In the data rows, 128 means zero.
Two rows play each game, the first against the second. How much does the first row win by? 20 is about a draw, 40 a big win and 0 a big loss. Wins can go round in a circle: one row can beat a second, the second a third and the third the first. Each row has two weighted sums of its numbers, A and B, taken from their middle values. A row wins by its A times the other's B, less its B times the other's A.
[102 102 102 102 102 102 102 103 103 103 103 102 102 102 102 102 101]
[135 135 129 129 129 129 129 129 130 130 130 129 129 149 149 149 148]: 19
[155 155 155 155 155 155 155 155 156 156 156 155 155 155 155 101 101]
[160 160 159 160 160 160 160 160 161 160 160 160 160 160 159 159 159]: 22
[ 89  88 128 128  97  97  97  97  98  98  97  97 117 117 117 117 116]
[109 109 109 109 109 109 109 110 110 110 110 109 109 109 109 109 108]: 23
[210 210 210 210 211 211 211 210 211 210 210 211 210 182 182 182 182]
[102 102 102 102 102 102 102 116 117 117 116 116 116 116 115 115 115]: 18
[227 227 227 227 228 228 228 226 228 227 227 228 227 227 227 227 227]
[135 135 135 135 135 135 135 135 136 136 135 135 135 135 135 135 166]: 16
[122 122 122 122 123 123 123 123 123 123 123 123 123 122 122 122 122]
[154 154 154 154 163 163 163 162 163 163 163 163 162 162 192 192 192]: 22
[137 137 137 137 137 137 137 137 138 138 137 137 137 137 137 117 117]
[159 159 159 159 160 160 160 159 161 160 160 160 159 160 159 159 142]: 21
[147 147 147 147 147 147 147 147 148 148 147 147 147 147 147 147 146]
[100 100  87  87  88  88  88 140 141 141 141 140 140 140 140 140 130]: 21
[140 140 139 140 140 140 140 140 141 140 140 140 140 140 140 140 139]
[110 130 129 130 130 130 130 130 131 131 130 130 130 130 129 130 129]: 20
[184 162 162 163 163 163 163 162 164 163  49  49  49  49  48  48  48]
[ 68 136 136 136 137 137 137 137 137 137 137 137 137 137 136  91  91]: 24
[113 113 113 113 114 114 114 114 114 114 114 139 139 139 139 139 138]
[131 173 173 173 174 174 174 173 174 174 174 174 173 173 173 173 173]: 18
[147 146 146 147 147 147 147 147 148 147 147 147 147 147 146 146 146]
[165 108 107 108 108 108 108 108 109 109 109 166 166 166 165 165 165]: 21
[147 147 146 147 147 147 147 147 148 147 147 147 147 147 146 147  98]
[133 133 133 133 134 114 114 114 114 114 114 114 114 113 113 113 113]: 25
[ 80  80  80  80  81  81  81  81  81  82  81  80  81 183 183 142 141]
[107 107 107 107 107 107 107 107 108 108 108 107 104 104 104 104 103]: 25
[115 115 115 115 115 115 115 162 163 163 162 162 162 162 162 162 162]
[115 115 115 115 118 118 118 118 118 118 118 118 118 117 117 117 117]: 21
[111 110 155 155 156 156 156 155 156 156 156 148 148 148 148 148 147]
[ 94  93  93  94  94  94  94  94  95  95  94 107 144 170 169 169 169]: 15
[129 128 128 129 129 129 129 129 130 129 129 129 129 129 154 154 154]
[166 129 129 129 130 130 130 130 130 134 134 133 133 133 133 133 132]: 20
[ 95  95  95  95  96  96  96  96  96  96  96  95  96  95  95  95 127]
[60 60 59 60 60 60 60 61 90 91 90 90 90 90 89 89 89]: 21
[138 138 137 138 138 138 138 138 139 138 138 138 138 138 137 138 137]
[109 108 115 115 115 115 116 116 116 116 116 115 116 115 115 115 115]: 20
[124 124 124 124 124 124 124 124 125 125 125 124 124 124 124 124 123]
[117 116 116 117 156 156 156 155 158 158 158 157 157 157 157 157 157]: 20
[124 124 123 124 124 124 124 124 125 125 124 124 124 124 123 123 123]
[115 115 115 115 116 116 116 116 116 116 116 116 116 115 115 115 168]: 21
[107 107 107 107 107 107 107 107 108 108 108 107 107 107 107 124 123]
[88 87 87 87 88 64 64 65 65 65 65 64 65 64 64 64 63]: 15
[ 89  89  88  89  89 137 137 137 138 138 137 137 137 137 137 137 136]
[ 98  98  98  98  99  99  99 203 205 204 204  87 132 132 132 132 131]: 27
[154 154 108 108 109 109 109 109 110 110 109 109 109 109 108 108 108]
[120 120 120 120 121 121 121 101 101 101 101 100 101 100 100 100 100]: 18
[150 150 150 150 150 150 150 150 151 151 150 150 150 150 150 150 149]
[ 87  87  87  87  87  87  87  88  88  88  88  87  88  87  87 126 125]: 20
[151 150 150 150 151 151 151 150 152 151 151 164 163 164 163 163 100]
[159 159 146 146 147 147 147 147 148 147 147 147 147 147 146 146 146]: 15
[93 92 92 93 93 93 93 93 94 94 93 93 93 93 93 92 92]
[127 127 127 127 127 127 127 127 128 128 127 127 127 139 139 139 139]: 19
[102 101 101 102 102 102 102 102  97  97  96  96  96  96  95  95  95]
[120 120 119 120 120 120 120 112 113 138 138 138 138 137 137 137 137]: 22
[139 138 138 139 139 139 139 139 191 190 190 191 190 190 196 196 196]
[100  99 107 107  61  61  61  62  62  62  62  61  61  61  61  61  60]: 24
[148 148 147 148 148 148 148 148 149 148 148 148 148 148 110 110 109]
[162 162 161 162 171 171 171 170 137 136 132 132 132 102 102 136 135]: 32
[ 92  91  91  91  92  92  92  92  92  93  92  92  92 123 122 122 122]
[133 132 132 132 133 133 133 133 133 133 133 133 133 133 132 132 132]: 20
[ 64  64  63  64  64 162 162 161 162 162 162 162 161 162 161 161 161]
[108 108 108 112 112 112 112 113 113 113 113 112 112 112 112 112 111]: 5
[107 107 107 107 107 107 107 108 108 108 174 174 174 174 173 173 173]
[124 124 123 124 124 124 124 124 125 125 124 124 124 124 124 124 123]: 21
[129 128 125 126 126 126 126 126 127 127 126 126 126 126 126 126 125]
[121 121 120 121 121 121 121 121 122 122 121 121 121 121 121 121 120]: 20
[89 88 88 88 89 89 89 89 90 90 89 89 89 89 88 88 88]
[ 86  86  86  86  86  86  86  87  87 139 139 139 139 139 138 139 138]: 26
[149 149 149 149 149 149 149 149 150 150 149 149 149 151 151 151 150]
[191 191 191 191 192 192 192 191 192 192 192 192 191 192 191 191 191]: 20
[141 141 141 141 141 141 141  76  76  76  76  75  76  75  75  75  74]
[105 104 104 104 168 168 168 168 169 168 168 168 168 168 167 168 167]: 15
[129 129 129 129 129 129 129 129 130 130 129 129 129 129 129 129 128]
[185 122 122 122 123 123 123 123 124 195 195 195 195 195 195 195 141]: 20
[ 61  61  60  61  61  61  61  62  62  62 127 126 126 126 126 126 125]
[149 148 148 149 149 149 149 149 150 149 149 149 149 149 148 148 148]: 18
[92 91 91 92 92 92 92 92 93 93 92 92 92 92 92 88 88]
[128 127 139 140 140 140 140  95  96  96  95  95  95  95  95  94  94]: 21
[110 110 110 110 110 110 110 110 111 111 140 140 139 139 139 139 139]
[72 72 72 72 72 72 72 73 73 73 73 72 73 72 72 72 71]: 23
[115 115 114 115 115 115 115 115 116 116 115 115 115 115 115 115 114]
[114 114 114 114 115 115 115 115 115 115 115 115  91  90  90  90  90]: 20
[148 148 148 148 149 149 149 148 149 149 149 149 148 148 148 148 148]
[151 151 151 151 152 152 152 151 152 164 164 164 164 164 163 163 163]: 19
[110 109 109 109 110 110 110  90  90  90  90  89  89  89 113 113 112]
[ 91  91  91  91  91  91  91  92  92  92  92  91  91  91  91 126 126]: 12
[115 115 115 115 116 116 116 116 116 116 116 116 116 115 115 115 115]
[112 111 111 111 112 140 140 140 141 135 135 134 134 134 134 134 134]: 22
[ 80 131 131 131 131 131 131 131 132 132 131 131 131 131 200 201 200]
[116 119 119 119 120 120 120 120 120 120 120 120 120 119  59  59  59]: 19
[120 120 120 120 121 121 121 121 121 121 121 121 121 120 120 120 120]
[145 145 149 150 150 150 150 150 151 150 150 150 150 150 149 149 149]: 20
[137 137 136 137 137 137 137 137 138 137 137 137 137 137 136 136 136]
[143 143 142 100 100 100 100 100 101 168 168 168 167 168 167 167 167]: 16
[152 152 151 152 152 152 152 152 153 152 152 152 152 152 151 151 151]
[107 107 107 107 140 140 140 140 141 140  90  89  89  89  89  89  88]: 16
[100  99  99  99 100 100 100 100 100 101 100 100 100 100 159 159 159]
[173 173 172 173 173 173 173 173 174 173 173 173 173 126 126 126 125]: 5
[139 138 138 139 139 139 139 139 140 139 139 139 136 136 136 136 135]
[126 125 125 126 126 126 126 126 127 126 126 126 126 126 125 125 125]: 20
[168 167 167 168 137 137 137 137 138 138 137 137 137 137 137 137 136]
[100  99  99 100 100 100  89  89  89  89  89  88  89 128 127 128 127]: 15
[157 157 157 157 157 157 158 157 158 158 158 157 157 157 157 157 157]
[149 149 149 149 150 150 113 113 114 114 113  91 108 108 158 158 158]: 11
[100  99  99 100 100 100 100 100 101 101 100 100 100 100 100  99  99]
[ 97  90  90  90  91  91  91  91  91  92 124 124 124 124 123 123 123]: 19
[152 151 151 152 152 152 152 152 153 152 152 152 152 152 151 151 151]
[147 146 146 147 147 147 147 147 128 128 127 127 127 127 127 127 126]: 21
[174 174 174 174 175 175 175 174 145 145 144 144 144 144 144 144 143]
[156 155 155 156 156 156  64  65  65  65  64  64  64  64  63 141 140]: 13
[111 111 111 111 111 111 111 111 112 112 112 111 111 111 111 111 110]
[84 83 83 83 84 84 84 84 84 85 84 84 84 83 83 83 83]: 20
[74 74 74 74 74 74 74 75 75 75 75 74 74 74 74 74 73]
[ 67  67 100 101 101 101 101 101 102 102 102 101 101 101 101 101 100]: 18
[141 141 140 141 141 141 141 141 142 141 141 141 141 141 112 112 115]
[151 150 150 151 151 151 151 151 145 145 137 137 137 137 136 136 136]: 19
[103 103 108 109 109 109 109 109 110 110 109 109 109 109 109 109 108]
[93 92 92 92 93 93 93 93 94 94 93 93 93 93 92 92 92]: 21
[154 154 154 154  87 155 155 154 155 155 155 155 154 154 156 156 156]
[151 151 151 151 152 152 152 151 153 152 152 152 152 152 151 151 151]: 21
[106 106 106 106 106 106 106 107 107 107 107 106 107 106 106 106 105]
[121 121 143 143 143 143 143 143 144 144 143 143 143 143 143 143 142]: 19
[108 108 107 108 108 143 143 143 140 154 154 154 154 154 153 153 153]
[161 161 161 161 161 161 161 161 162 162 161 161 161 161 161 161 160]: 27
[134 133 133 134 134 134 145 144 145 145 145 145 115 114 114 114 114]
[122 121 121 122 122 122 122 122 123 123 122 122 122 122 121 121 121]: 20
[151 151 151 151 152 152 152 151 152 152 152 152 151 151 151  92  92]
[169 169 169 169 169 169 169 169 170 170 169 169 169 169 116 176 175]: 35
[119 119 118 119 119 119 119 119 120 120 119 119 119 119 119 119 118]
[148 147 147 147 148 148 148 148 149 148 167 167 167 167 166 166 166]: 20
[156 156 156 156 156 156 156 156 157 157 156 156 156 156 156 156 155]
[109 109 109 109 109 109 109 109 110 110 110 109 109 109 109 109 108]: 20
[126 125 125 126 126 126 126 126 127 126 126 126 126 126 125 125 125]
[ 79  79  78  79  79  79  79  80  80  80  80  79  79  79  79  79 145]: 21
[114 114 114 114 114  79  79  79  79 129 129 129  91  90  90  90  89]
[136 136 136 136 136 136 136 136 137 137 136 136 136 136 136 131 131]: 19
[110 110 110 110 111 111 111  80 122 122 121 121 121 121 120 120 120]
[167 167 166 167 167 167 167 167 168 167 167 167 167 117 116 116 116]: 11
[147 147 147 147 148 148 148 147 132 132 131 131 131 131 131 131 130]
[149 149 149 149 155 155 156 155 156 156 156 155 155 155 155 155 155]: 19
[115 115 115 115 115 115 115 115 116 161 161 161 161 161 160 160 160]
[72 71 71 72 72 72 72 73 73 73 72 72 72 72 72 71 71]: 13
[118 118 117 118 118 118 118 118 119 119 163 163 163 163 163 163 162]
[137 137 137 137 138 138 138 137 138 138 138 138 137 137 137 137 137]: 19
[196 196 196 196 197 197 197 196 198 197 197 197 196 197 196 196 196]
[104 104 104 104 105 105 105 105 105 105 105 104 105 104 104 104 104]: 19
[183 183 182 183 183 183 183 147 148 148 148 148  71 134 134 134 134]
[105 104 104 104 105 103 103 103 104 104 104 103 103 103 103 103 102]: 24
[105 105 105 108 108 108 108 108 109 109 135 135 135 135 134 134 134]
[103 102 102 103 103 103 103 103 104 104 103 103 103 103 102 102 102]: 22
[50 50 49 50 50 50 50 51 51 51 51 50 50 50 50 50 49]
[118 117 117 117 118 118 118 118 118 118 118 120 116 116 116 116 116]: 20
[194 194 194 195 195 195  94 100 100 100 100  99  99  99  99  99  98]
[147 146 146 147 147 147 147 147 148 147 147 147 147 147 146 146 146]: 25
[143 143 143 143 144 144 144 143 144 144 144 143 143 143 143 143 143]
[147 146 146  93  93  93  93  94  94  94 192 192 192 192 191 192 166]: 20
[142 142 142 142 143 143 143 143 143 143 127 127 127 127 126 126 126]
[166 166 165 166 166 142 142 142 143 143 142 142 142 142 142 142  94]: 21
[144 144 144 144 144 144 144 144 145 145 144 144 144 144 144 185 185]
[ 87  87  86  87  87  87  87  88  88  88 129 128 128 138 138 138 137]: 16
[127 127 127 127 127 127 127 127 128 128 128 127 127 127 127 127 126]
[ 99  98  98  99  99  99  99  99 109 109 109 108 109 108 108 108 108]: 20
[156 156 156 156 157 157 157 156 157 157 157 157 156 157 156 156 156]
[146 145  64  64  65  65  65  65  65  66  65  65  65  64  64  64  64]: 17
[200 200 200 201 201 201 201 200 202 201 201 201 200 201 200 200 200]
[154 154 154 154 155 155 155 154 130 130 130 129 129 129 129 108 108]: 23
[174 174 173 174 174 174 174 173 175 174 174 174 174 174 173 173 173]
[126 126 125 126 126 126 126  87  88  88  87 154 154 154 154 154 153]: 25
[143 143 141 142  95  95  95  95  96 131 131 131 131 130 130 130 130]
[154 154 154 154 154 154 154 154 134 134 134 133 133 133 133 133 132]: 20
[140 139 139 140 140 140 140 140 141 140 140 140 140 140 139 139 139]
[ 66  66  65  66  66  66  66  67  67 138 138 137 137 137 137 137 137]: 19
[173 173 173 173 173 173 173 173 174 173 173 173 173 173 192 193 192]
[122 121 121 122 122 122 122 122 123 122 122 122 122 122 121 121 121]: 20
[170 170 170 170 170 170  91  91  92  92  91  91  91  91  90  90  90]
[120 120 120 120 120 120 120 152 153 153 152 152 152 152 152 152 152]: 21
[129 129 129 129 129 129 129 129 130 130 129 129 129 129 129 129 128]
[139 139 139 139 139 139 139 139 140 140 139 139 139 139  75  75  74]: 20
[155 154 154 155 155 155 155 154 156 155 155 155 155 155 154  86  85]
[126 126 125 126 126 126 126 126 127 148 148 147 147 147 147 147 146]: 14
[ 95 117 117 117 118 118 118 114 114 114 114 113 113 113 113 113 112]
[166 166 166 116 116 116 116 117 117 117 117 116 116 116 116 116 115]: 24
[115 115 114 115 115 115 115 115 116 116 115 115 115 115 115 115 114]
[154 154 154 154 155 155 155 154 156 155 155 155 155 155 154 154 154]: 20
[173 173 173 174 174 174 174 173 175 174 174 174 174 174 173 173 173]
[135 135 134 135 135 135 135 135 136 136 135 135 135 135 135 135 134]: 20
[154 115 115 115 116 167 167 167 168 167 167 167 167 167 166 167 166]
[103 103 103 103 104 104 104 104 104 104 104  94  94  94  94  94  93]: 13
[119 119 119 119 119 119 102 103 103 103 103 102 102 139 138 138 138]
[135 134 134 135 135 135 135 135 136 135 135 135 135 135 134 134 134]: 21
[136 136 135 136 136 136 136 136 137 136 136 148 148 148 147 148 147]
[111 111 111 111 111 111 111 112 112 112 112 111 111 111 111 111 110]: 21
[188 188 188 188 189 189 189 188 189 188 188 189 188 188 188 188 188]
[112 111 111 112 112 112 112 112 113 113 112 112 112 112 111  83  83]: 20
[140 139 139 140 140 140  92  92  93  93  92  92  92  92  92 109 108]
[142 142 142 142 142 142 143 142 143 143 143 142 142 142 142 142 142]: 21
[105 105 104 105 105 105 105 105 106 106 105 105 105 105 105 105 104]
[102 101 101 102 102 102 102 102 103 103 102 102 102 102 101 101 101]: 20
[146 145 145 146 146 147 147 147 148 147 147 147 147  86  85  85  85]
[143 143 143 143 143 143 143 143 144 144 143 143 143 143 143 143 142]: 23
[194 194 194 109 109 109 109 109 110 110 109 109 109 109 109 109 108]
[130 129 129 130 130 130 130 130 131 130 130 123 123 123 123 123 122]: 18
[82 82 81 82 82 82 82 83 83 83 83 82 82 82 82 82 81]
[123 123 122 123 123 123 123 123 121 120 120 120 120 120 119 119 119]: 19
[143 143 143 143 144 144 144 143 144 144 144 144 143 143 143 143 143]
[139 139 139 139 140 140 140 140 140 140 140 140 140 140 139 139 139]: 20
[ 80  79  79  80  80  80  80 134 134 134 134 147 147 147 146 147 146]
[106 106 106 106 107 107 107 107 107 107 107 107 107 106 106 106 106]: 22
[126 126 126 126 126 126 126 126 127 127 127 126 126 126 126 126 125]
[ 97  97 122 122 122 122 122 122 123 123 122 122 122 122 122 122 121]: 20
[137 137 137 137 138 138 138 137 154 154 154 154 153 153 153 153 172]
[215 215 215 215 215 215 215 214 216 215 215 116 116 116 116 116 115]: 25
[160 160 159 160 160 160 160 160 120 120 119 119 119 119 118 118 118]
[145 137 120 120 121 121 142 142 143 143 142 142 142  99  99  99  98]: 28
[150 150 150 150 151 151 151 150 151 151 151 151 106 105 105 105 105]
[139 139 139 139 140 140 140 139 140 140 140 139 139 139 139 139 139]: 20
[68 68 68 68 68 68 68 69 69 70 69 68 69 68 68 68 68]
[96 95 95 95 96 96 96 96 97 97 96 96 96 96 95 95 95]: 20
[143 143 142 143 143 143 143 143 144 143 143 143 143 143 142 143 142]
[137 137 137 137 137 137 137 137 138 114 114 113 114 113 113 113 113]: 21
[122 122 121 122 122 122 122 122 123 123 122 122 122 122 122 122 121]
[123 122 122 123 123 123 123 123 124 124 123 123 123 123 122 122 110]: 20
[104 103 103 140 141 141 141 140 141 141 141 141 128 128 127 127 127]
[133 128 114 115 115 115 115 115 116 100 100 100 100  99  99  99  99]: 18
[ 99  98  98  98  99  99  99  99 100 100 149 149 149 149 149 149 148]
[149 149 149 149 149 149 149 149 150 149 149 149 149 149 149 149 148]: 18
[101 100 100 100 101 101 101 101 101 101 101 101 101 100 100 100 100]
[ 93  92  92  92  93  93  93  93  94  94  93  93  93 158 158 158 157]: 16
[136 136 136 136 137 109 109 109  91  92  91  91  91  90  90  90  90]
[138 137 137 138 138 138 138 138 114 114 114 113 114 113 113 113 113]: 21
[126 125 125 125 157 119 119 119 120 119 119 119 119 119 118 118 118]
[105 104 104 104 105 105 105 128 129 129 129 128 128 128 128 128 127]: 21
[102 102 102 102 102 102 102 103 103 103 103 102 103 102 102 102 101]
[ 90  89  89 145 146 146 126 126 127 126 126 126 126 126 125 125 125]: 12
[120 120 119 120 120 120 120 120 121 121 120 120 120 120 120 120 119]
[185 185 185 185 185 185 185 185 186 185 185 185 185 185 185 185 184]: 20
[147 147 147 147 147 147 147 147 148 148 147 147 147 147 147 147 146]
[ 99  99  99  99  99  99  99 100 100 100 100  99  99  99  99  99  98]: 20
[133 133 132 133 133 133 133 133 134  91  91  90  90  90  90  90 163]
[157 157 157 157 158 158 158 157 159 158 158 158 158 158 157 157 157]: 19
[163 163 163 163 163 163 163 163 164 180 180 180 180 180 179 179 179]
[158 158 158 158 159 159 159 158 159 159 159 159 158 159 158 158 158]: 21
[90 89 89 89 90 90 90 90 91 91 90 90 90 90 89 89 89]
[156 156 155 156 156 156 156 156 157 156 156 156 156 156 155 156 155]: 20
[211 211 164 164 165 165 165 164 165 165 165 165 164 164 164 164 164]
[106 106 106 106 106 106 106 107 107 107 107 106 106 141 141 141 141]: 34
[ 72 112 112 113 113 153 153 153 154 153 153 153 153 153 152 153 152]
[101 100 100 101 101 101 101 101 102 102 101 135 135 135 135 135 134]: 13
